In the data rows, the value 128 means zero.
Each row has a hidden score. How much does it go up from the first row of each pair to the second? 10 means little or no change, 20 a big rise and 0 a big fall. The score is a weighted sum of the row's numbers plus the product of two more (or one squared), each taken from its middle value.
[ 93 111 129 111 104 245 119 117 124 122 172 140 131]
[ 98 124 169 128 155  92 120 127 114 101 200 127 122] 10
[150 103  95 109 120 137 145 133 123 154  89 107 109]
[106 133 132 149 103 105 128 114 134 117 255 109 115] 7
[ 89 255 255 143 154  95 100 108 101  72 144 121 121]
[158 100  90 109 110 101 133 143  98 194 121 111 108] 7
[200  99  83 118  85 128 234 118 153 190 116 117 121]
[111 117 126  98 117 120 129 145 120 148  86  99 125] 4
[105 110  98 160  86 126 206 105 131 136 191 141 160]
[139 201 122 117 187 133  88 148 121  81 106 102  97] 9
[ 76 175 195 135 117 108 127 104  81  84 143 141 154]
[129 153 153 125 146  88 104 142  98 115 114 110 155] 10
[128  88  94 114  79 125 159 119 151 157 129 155 172]
[156 141 120 120 122 103 119 127 151 142 106 167 114] 8
[143 122  98 105 137  99 103 138 139 117 106 136 131]
[153 103  90  73 244  85  97 177 186 198  81  81  93] 15
[ 91 187 112 117 166 133 102 150 146 108  81  98 125]
[118 114 173 148 117 204 107 117 108 112 118 144 122] 8
[117  94  94 123  94 120 172 109 136 155 148 119 151]
[101 191 222 157 109 114 117 108  97  85 179 234 206] 12
[136 176 183 111 234  99  92 145 130  88 119 136 130]
[105 111 122 148 126  91 123 127 108 109 167 177 148] 3
[116 115 139 101 154 101 113 126 118 129 136 112 103]
[114 135 121 130 112  95 128 113 100 134 113 109 121] 8
[122  97  99 116  91 111 144 118  91 113 132 183 160]
[ 95 104 125 119  88 104 158 119 120 153 178 144 157] 12
[110 111 103 176  93 206 134 116 110 127 105 129 170]
[156 124 102 171 120 208 109 119 139 118 147 115 125] 8
[129  98 101 128 106  94 135 139 114 199 216 130 119]
[137 111 135 131  89 149 120 117 198 139  95 180 123] 15
[116  92  91 166  80 168 203 113 138 166 128 126 168]
[112 198 120 204 110 125 136 106  97  95 121 118 141] 5
[105 175 145 169 126 102 106 116 143 113 121 117 117]
[108 100 109 113 145 100 105 154  97 133 103 121  95] 9
[102  96 113 100 114 101 200 116 129 195 109 111 123]
[150 102  99  81 107 134 117 129 139 119 118 160 136] 7
[142 159 100 128 115 142 112 130 127  93 107 137 105]
[148 108 100 101 141 108  91 153 127 127 110 128 120] 11
[114 152 126 152 119 129 124 113 108  96 136 137 162]
[122 104  92 137 126 112 142 127 157 143 116 105 119] 9
[147 132 140 124  91 103 115 107 113 119 149 161 164]
[122  95  94 132  76 113 255 108  87 206 240 126 176] 14
[158 106 103  93 141 123 109 137 135 153  76 120 101]
[ 92 186 177 178  90  98 165  96  94  86 229 154 155] 10
[157  97  96  93 129 139 118 142 151 144  82 163 112]
[153 189 249 116 155  88  94 125  98  81  96 156 154] 17
[145 116 102 128 131  99 147 134 103 150 168 107 128]
[128 121 144 102 112 138 106 109 112 101 128 151 130] 9
[120 144 212 165  92  97 155 108  86 105 201 194 201]
[128 255 226 255 131 101  97 119  99  69 173 154 107] 1
[147 145 101 175  91 101 120 128 138 101 111 100 127]
[132 121 126 187  84  98 176 104 113 145 176 129 143] 12
[139 107  97 111 106 101 177 135 101 196 131 121 128]
[ 96 132 163 226  90 152 122 102  89  93 181 157 164] 10
[117 142 142 110 174 122  85 147 122 109  91 119 102]
[184  93  86  67 152 175  91 154 174 140  85 106  95] 10
[119 102  94 133  70 106 255 107 136 203 166 118 177]
[139 107 104  82 152 117  93 144 154 148  98 111 125] 6
[120  92 120 169  87  96 255 123 100 164 240 142 125]
[162 118 134 127 143 135  91 134 200 117 107 175 120] 15
[118  95 114 171  95  91 176 108 127 139 132 141 148]
[123 169 123 203  96 115 158 110 114 101 155 140 118] 6
[184 104 101  93 116  90 129 135 125 148 136 149 147]
[164 118 112 105 145  96 111 130 138 100 109 108 134] 12
[100 108 116 119 100 102 177 113 144 143 147 125 136]
[ 94 180 214 123 115  93 120 126 107  81 127 139 129] 8
[113 155 140 111 140 108 116 129  94 113 108 109 128]
[ 83 127 130 128 145 145 103 129 137  88 120 134 114] 12
[120  96  90  90 124 128 128 154 147 123 117 120 110]
[108 123 123  93 126 221 103 128 135  81 136 130 158] 14
[131 145 145 165  82 119 159 104 105 123 211 249 155]
[178 119 101 102 117  93 110 140 124 151 156 142 145] 10
[109 120 102 109 102 145 103 136 105 119  94  92 126]
[126 120  94  93 197 122  95 169 169 138  71  90  98] 15
[ 82 192 162 105 187 126  87 135 111  80 100 114 104]
[ 94 255 255 170 145 122 104 106 106  90 150 126 125] 9
[142 108 123 106 128 114  98 134 155 134  93 124 115]
[148 101  95  99 139 108 122 153 138 133 105  94 118] 11
[145 109  98 116 158 115  99 141 102 115  95 106 111]
[ 91 118 147 132 115 112 121 132 114 124 151 125 114] 9
[105 172 188 187  93 118 144 107 110  98 121 147 159]
[130 247 114 128 106 129 107 114 110  94 157 110 110] 5
[126 123 105 126 103  95 125 120  81 131 146 132 152]
[107 139 164 143 146 129 102 127  89 112 142 122 110] 12
[ 98 116 135 158  92  98 186 101  99 146 155 145 150]
[108 134 136 157  89 102 185 103 111 119 122 126 175] 13
[142  98  99  97 100 125 145 117 169 122 116 165 115]
[162 101 109 109 108 161 151 128 249 177 137 134 155] 17
[162 102 101  95  84 138 173 104 108 175 103 110 196]
[104 107 112  92 109 128 127 112 126  94 110 157 146] 9
[134 113 114  88 168 177  97 143 193  97  87 117  90]
[176 188 134 124 111 213 113 130 212 103 103 154 132] 12
[129  95  95  98 110 108 157 135 181 152 123 117 123]
[125  90  87  99  93 185 151 118 132 161 120 134 129] 8
[122 105 104  90 255 103  85 184 137 144  86  95  92]
[128 141 186 156 161 113  97 125 146  83  89 138 137] 10
[195 106 104 154  96 145 193 125 107 166 183 154 135]
[106  96 110 137 122 113 122 111 109 144 145 107 133] 6
[112  96 104 107 247 103  97 179 149 143 118  92  91]
[163  90  96  82 116 116 127 146 149 255  93 112 123] 6
[127 153 132 123 160 209  86 140 157  88  93 144 114]
[126 102 117 114  73  97 201 110 119 197 111 112 172] 10
[143 127 102 189  88 123 186 109 137 170 185 111 124]
[125 121 133 238  82 109 172  94 125 107 175 132 126] 7
[143 100 128 116  92 110 133 123  94 147 144 158 152]
[ 91 101 127 255  88 107 176  98  96 107 152 161 156] 10
[108  91  94 127  95 141 143 115 116 129 130 123 149]
[110 110 160 182 105 157 178 111 140 106 152 147 186] 16
[174 137 105 103 229 131  86 171 121  87 102  90  85]
[ 99 125 145 112 121 108 113 123  97 116  99 145 118] 5
[116 146 143 101 160 109 113 124 135 101 106 101 123]
[218  94  86 109 120 107 140 153 107 169 108 102 113] 11
[103 179 227 153  87 119 132 103 108  86 194 249 199]
[172  89  89 119 168 115 104 151 154 183  69  90  84] 9
[148 125 133 103 171 101 100 135  93 119 104 104 127]
[ 99 163 118 179 183 139  98 129 103  82 102  98 122] 11
[148 111 108 142  76 115 185 105 170 126 106 195 158]
[161 117 116 116  97 126 166 126 135 161 159 150 148] 9
[127 139 138 161 131 133 127 116 105 115 111 132 146]
[104 125 125 162  96 197 134 119 108 111 149 116 175] 11
[ 96 144 137  91 149 181  96 125 124  83 125 132 106]
[145 142 145 140 132 103 112 120 159 112 103 183 117] 9
[139  97  99  85 173 152 100 130 162 139 103  98 104]
[ 97 101 133 188  88 101 141 101 133 139 164 119 116] 5
[126 115 127  99 161 104 101 149 143 125 116 130 131]
[ 98 141 161 126 214 138  86 138 115  78 104 139 103] 12
[ 91 153 145  98 216 128  90 129 118  86  91 104 124]
[159 186 134 172 129 111  90 139  99  85 160 141 132] 3
[113  99  91 146  90 129 166 112 124 179 110 100 141]
[150  94  85  89 121 134 115 142 160 143 108 150 106] 8
[ 87 123 172 188  94 116 161 101  90 101 175 127 177]
[118 122 103 102  87  99 159 120 123 168 117 133 183] 8
[132 115 104 108 141 106 103 155 115 149 105 119 120]
[139 100 114 136 125 107 104 131 119 114  87 110 101] 9
[109 107  90 107 107 127 130 133 187 118  86 114 150]
[118 121 135 110 122  97 128 137 121 106 134 139 140] 8
[131 110  96  99 115 110 121 124 133 166  91  91 131]
[124 113 133 159 100  96 157 118 104 109 140 165 113] 8
[113 116 125 111 109  96 143 119 114 130 157 122 146]
[134 120 114  96 162  92  97 155 122 102 108 116 110] 10
[ 86 153 184 106 116 108 117 115 101  93 107 120 138]
[147 131 135 124 142 106 105 129 190 119  88 146 101] 10
[112 161 124 125 206  90  93 144 101 125 134 129 124]
[153 128 108 147  76  87 210 115 121 144 178 232 223] 13
[145 106 120  93 123 102 145 131 107 150 117 126 126]
[154 164 122 138 201 188  87 178 135  75 152 114  93] 13
[122 193 213 242  84  94 136 104 103  85 100 144 223]
[162  96  97 110 121 106 132 148 102 140  93 104 112] 4
[130 122 108 135  94  86 159 120 103 200 196 146 167]
[100 185 255 222 140 109 101 113  90  81 118 152 111] 10
[155  86 104  95  95 127 123 124 120 208 172 146 133]
[131  89  90  90 138 101 106 142 140 160  75 102 107] 14
[191  88  88 119 120 100 144 151 120 205 116 123 120]
[159  94  88 102 171  95 105 170 148 228  97 128  97] 8
[140 104 111 113 141 146 106 145 136 115 117 127 104]
[148 129 107 116 116 255 111 128 236 122  93 137 123] 14
[105 114 160 146  88  97 172 106 121 107 149 184 141]
[171 102 111  97 179  89 110 139  94 145  90 112 126] 12
[158 114 107  93 103 100 135 122 125 128 111 110 133]
[121  91 103  93  88 140 169 129 156 116 129 131 137] 12
[150  94  86  86 220 103 104 192 202 150 116  96 101]
[122  96 117 100  76 136 223 105 122 167 158 249 171] 7
[130 114 137 172 111 154 112 119 109 103 116 123 117]
[167  93  89  98  99  94 194 141 152 181 137 143 149] 14
[115 111 136 116 129 129 118 119 130 117 127 148 136]
[141 102  93 107 102  88 144 134 123 181 135 126 125] 7
[130 105 102  82 152 109 103 143 151 181  85 102 100]
[119 100 105 133  91 147 160 112 121 120 105 126 160] 13
[151 109 128 104 129  97 125 127 115 154 118 129 146]
[115 116 159  91 166  92  93 140 102 115  92 107 112] 10
[111 134 121 126 115 108 133 136 118 103 126 120 121]
[117 129 140 158  93  93 210 117 120 110 167 156 161] 12
[107  91 103 104  74 166 218 105 128 123 149 130 165]
[133 106 123 111  95 128 150 115 102 169 118 133 133] 4
[142 111  92 112 137 101 149 125 103 154 168 116 109]
[128 111 102 104 126 118 105 123 139 102 153 144 128] 11
[122 108 128  79 104 169 110 126 135 125 180 135 129]
[ 94 140 122  83 190 134  92 133 123  87  89  98 100] 13
[ 95 135 195 155 145 115  91 118 115  76 100 113 126]
[105 113 101 127 131 188 101 121 129  98 104 103 136] 11
[119 147 140  95 233 255  82 162 151  83  88 126 106]
[103 135 116 128 104 131 154 115 109 148 112 116 144] 3
[108 104 130 122 106 118 116 113 122 100 171 123 131]
[114 158 179 121 182  92 107 142 105 106 148 122 112] 12
[128  93 109 108  96 105 200 110 124 169 169 152 153]
[143 142 196 152 129  91 113 119 104 107 155 119 129] 10
[228  89  85 154  81 103 221 132  97 206 130 109 132]
[126 114 158 177 136 135 100 126 100  96 108 112 116] 1
[109 146 141 165 153 140 102 114 128 100 103 101 134]
[183 176 117 182 116 114 121 144  93 108 232 123 107] 4
[109 125 107 112 102 255 130 123 147  92  90 128 117]
[148 125  98 131 137 108 106 151 124 132 121  96  96] 5
[134 132 112 118 120 238 108 120 179 108  91 150 117]
[110 110 128 147 120 178 122 130 133 146 105  98  85] 7
[ 91 115 167 138 100 152 140 106 103 114 168 152 165]
[147  94  94  91 115 132 127 151 139 176 102 118 123] 7
[147 115 108  83 173 130 115 148 132 151 100 122  99]
[ 96 100 116 108 127 140 111 137 115 105  98 107 121] 10
[108 122 118 128 133 170  97 137 130  86 122  99 112]
[126  99 121 110 151 108 107 136 196  94 106 121 147] 14
[114 205 201 219  95 106 156 105  93 116 169 134 114]
[122 175 128 115 130 101 110 133 100 105 159 105 116] 13
[102 228 227 143  95 108 111 104  95  76 144 249 164]
[110 114  98 142  74 255 205 103 134 115 162 148 170] 16
[101 147 117  89 133 186 109 133 130 107  88 112 101]
[111 169 159 115 178 108  93 125 101  93 134  96 111] 10
[119 157 138 137 148 145 109 130 148 138 112 102 116]
[162  94 105  94 105 158 115 136 148 144  91 132 123] 9
[162 185 157 166  91 105 147  97 105 128 180 134 116]
[110 101 128 127 122  89 125 140 122 130 149 131 131] 11
[158 128 136 145  96  97 199 104  98 107 156 116 174]
[111 106 155 111 144 150 107 122 118  90 106 133 128] 8
[ 90 255 154 125 172 210  89 131 103  74 118 107 116]
[120 110 123 161  80  94 160  99 127 143 177 130 132] 4
[115 108 114 123 104  95 148 126 126 180 163 145 167]
[103 110 122  91 111  94 124 132 121 136 144 134 134] 9
[140 119 126 255  65 109 255  90  93 140 255 190 207]
[123 168 156 145 114 101 144 114  84  96 252 131 137] 6
[121  89  95  77 157 179 101 137 192 130  78 100 100]
[ 92 162 185 167 182 115  87 143  88  78 110 110 101] 7
[168 122  98  93 181 117  95 168 147 124 104 106  97]
[129 108  95  97  95 143 150 119 113 143 168 153 148] 7
[151  88  94  96  79 111 190 136 130 168 143 143 143]
[166  98  83 120  83 107 255 123 115 236 120 114 116] 13
[142  97  85  93 120 118 142 143 133 216 148 119 123]
[133 126 123  83 255  96  86 202 183 111  82  97  87] 17
[162 101  94  93 130 215 105 164 255 183  90 116 110]
[122  99 139 186  88 132 161 102 119 104 155 188 185] 8
[152 131 129 129 105 165 120 139 254 138 110 147 143]
[101 110 120 100 126 112 118 121 108 123 103  94 125] 5
[133 191 191 129 108 124 103 114 136  90 121 213 126]
[150  96  92 107  89 139 126 131  85 180 188 147 160] 5
[ 93 155 156 115 113 183  94 119 106  91 144 148 144]
[120 106 103 136  70  92 250 108 107 187 255 137 198] 13
[134 103  91 162 122 161 106 131 155 129  99  88 125]
[144 103  87 123 115 141 127 130 123 152 112 110 107] 8
[138 119 129 128  92  98 137 112 125 114 130 132 120]
[120 255 255 217 163 152 104 120  96  75 184 131 116] 14
[121  83  92 103  78 222 208 122 137 168 138 105 125]
[121 172 188 160 110  96 129 109 114 100 136 209 124] 6
[145 119 139 132 225 107  86 157 130 104  94 127  85]
[126 145 125 101  96 113 122 108 103 131 135 123 173] 5
[142 132 109 101 133 119 103 127 171 103 119 147 105]
[195  95 107 102  82 108 179 115 115 211 134 159 141] 13
[ 89 178 177 122 135 112 104 108  87  85 137 103 126]
[106 111 148 109 183  86  97 148 118 100 103 115 117] 12
[121 111  89 152 126 145 117 122 126 160 119 110 118]
[ 86 255 255 255 151 116  97 106  81  70 124 154 147] 13
[ 95 105 145 159 114 124  96 127 102 100 132 129 143]
[119 134 135 130 214 100  94 157 127 103 113 105  97] 13
[119 113 120  97 155 139 106 137 135 140 107 123 128]
[188  85  85  87  93 112 159 136 122 255 145 108 145] 9
[145  96 110  96 113 128 135 140 128 165 155 134 132]
[139  94  94  94 132 160 105 151 131 212  89 108 116] 9
[ 96 128 127 108 166 106 101 140 119 111 117 110 103]
[107 157 137 178 124 136 126 104 111  88 153 130 120] 9
[109 165 183 169 128 108 111 112  84 109 133 137 138]
[164 106  94 111 132 107 111 148 141 140 108 102 131] 11
[ 96 188 127 117 227 255  87 139 114  84  95 108 115]
[ 80 159 171 121 100 117 120  97 111  76 131 144 169] 7
[134 144 107 173  82 125 201  99 110 134 255 134 131]
[105 196 129 144 171 255 100 139 126  88 114 127 105] 15
[133 104 124 121 133  89 106 130 102 153 142 116 119]
[117 169 118 131 166 215  94 126 126  88  81 111 104] 14
[131 118 132 101 165  91 103 152 103 114 129 131 131]
[101  91 100  88 106 110 130 124 152 123  86 103 135] 10
[111  92 105  80 111 182 117 132 123 146  84 122 102]
[ 94 176 197 127 141 110 101 109 103  92 160 132 139] 13
[127  90  87  88 197 128 114 173 121 214  83 100  97]
[110 208 193 136 211 110  93 135 116 107 111 108 108] 13
[206  92  86 132 117 112 122 151 134 156 129 109  99]
[159  97  91  76 141 198  93 139 168 125  80 116  95] 10
[121 198 190 129 172 128  87 138  90  93 116 106 111]
[119 119  99 168  63 118 247 102  90 138 255 148 188] 11
[ 98 196 164  95 145 137  98 119 126  85  85 129 136]
[117  94 100 120 123  97 121 126 132 169 139 138 104] 4
[102 110 103 137  86 120 142 107 137 137 125 112 128]
[136  96  88  89 120 255 135 123 193 117 108 124 112] 15
[109 133 148 103 114 145 112 110 114  81 133 155 165]
[150 104 110 105 164 162 117 147 123 159  96  91  91] 10
[110 100 126 135 108 144 118 123 125 140 112 133 132]
[ 87 155 212 203 162 121  94 109 115  79  81 107 115] 11
[ 92 156 194 106 143 137 102 118 106  85 143 139 130]
[131 141 144 147 163  98 102 139  92  96 119 151 120] 8
[128 132 199 158 166  93  98 129 103  99 116 131 137]
[ 84 156 157 175 162 134  88 119 142  88 131 117 110] 7
[145 103  92  81 118 106 137 121 147 249  90  99 149]
[ 91 134 149 127 106 101 117 109 139  85  96 136 153] 13
[145  87  92 134  74 121 193 119 106 176 160 139 127]
[123 211 168 198 165 148 101 129 114  98 149 137  99] 11
[173 195 119 219 112 158 108 121 109  85 158 115 125]
[125 121 141 129 124 111 130 121 105 121 119 136 144] 12
[112 107 109 232 107 113 164 100 123 105 127 134 135]
[ 85 255 255 139 118  98 127 102  86  72 227 150 132] 11
[166 107  99 148 109 118 167 145 128 182 170 110 112]
[120 173 136 117 247 116  90 142 129 134 122 125 110] 13
[106 100 125 156 106 137 119 109 119 111 150 116 133]
[102 106 126 137 103  98 160 108 118 165 172 126 138] 10
[158  87 104  82 135 127 108 138 115 192 101  92 110]
[151  89  97  82 102 122 129 121 154 136 117 120 135] 11
[166  87  79  81 125  89 130 162 218 209  92 101 105]
[151 167 133 218  77 149 150 111 167 110 153 218 227] 13
[102 111 121 180 101  91 168 112 103 124 170 143 140]
[129 132 118 200  91 141 215 104 109 118 142 132 136] 12
[ 82 255 177 122 109 117 107 100  96  78 137 148 163]
[148 100 117 111 113 111 123 123 156 131 141 134 134] 10
[134 145  95 255  75 152 180 105 127 103 255 141 165]
[ 90 112 162 172  75  98 255  96  94 142 252 150 167] 12
[ 90 161 167 172 152 137 100 111 128  87 123 109 127]
[112 157 229 125 156 118  98 118  92  86 129 175 140] 11
[138 112 113 114 131 171 107 143 143 141  95 130 118]
[155 113 104 124 139 113 111 147 143 143 147 101 100] 8
[115  95  85 100  96 255 174 116 167 147 131 111 121]
[122 141 206 139 255 129  83 150 109  92  87 108 100] 14
[194  87  84 100 164 100 115 172 139 154 112  96  90]
[137 137 193 180 120 107 107 113 130 105 139 162 123] 9
[162  96  87  97 120 182 114 177 170 148  86  97 112]
[139 109 113 133  89  99 131 118 150 125 137 147 187] 9
[123 106 112 108 151  90  96 143 148 127  99 109 118]
[115 115  90 111 118 236 145 125 171 124 113 122 108] 13
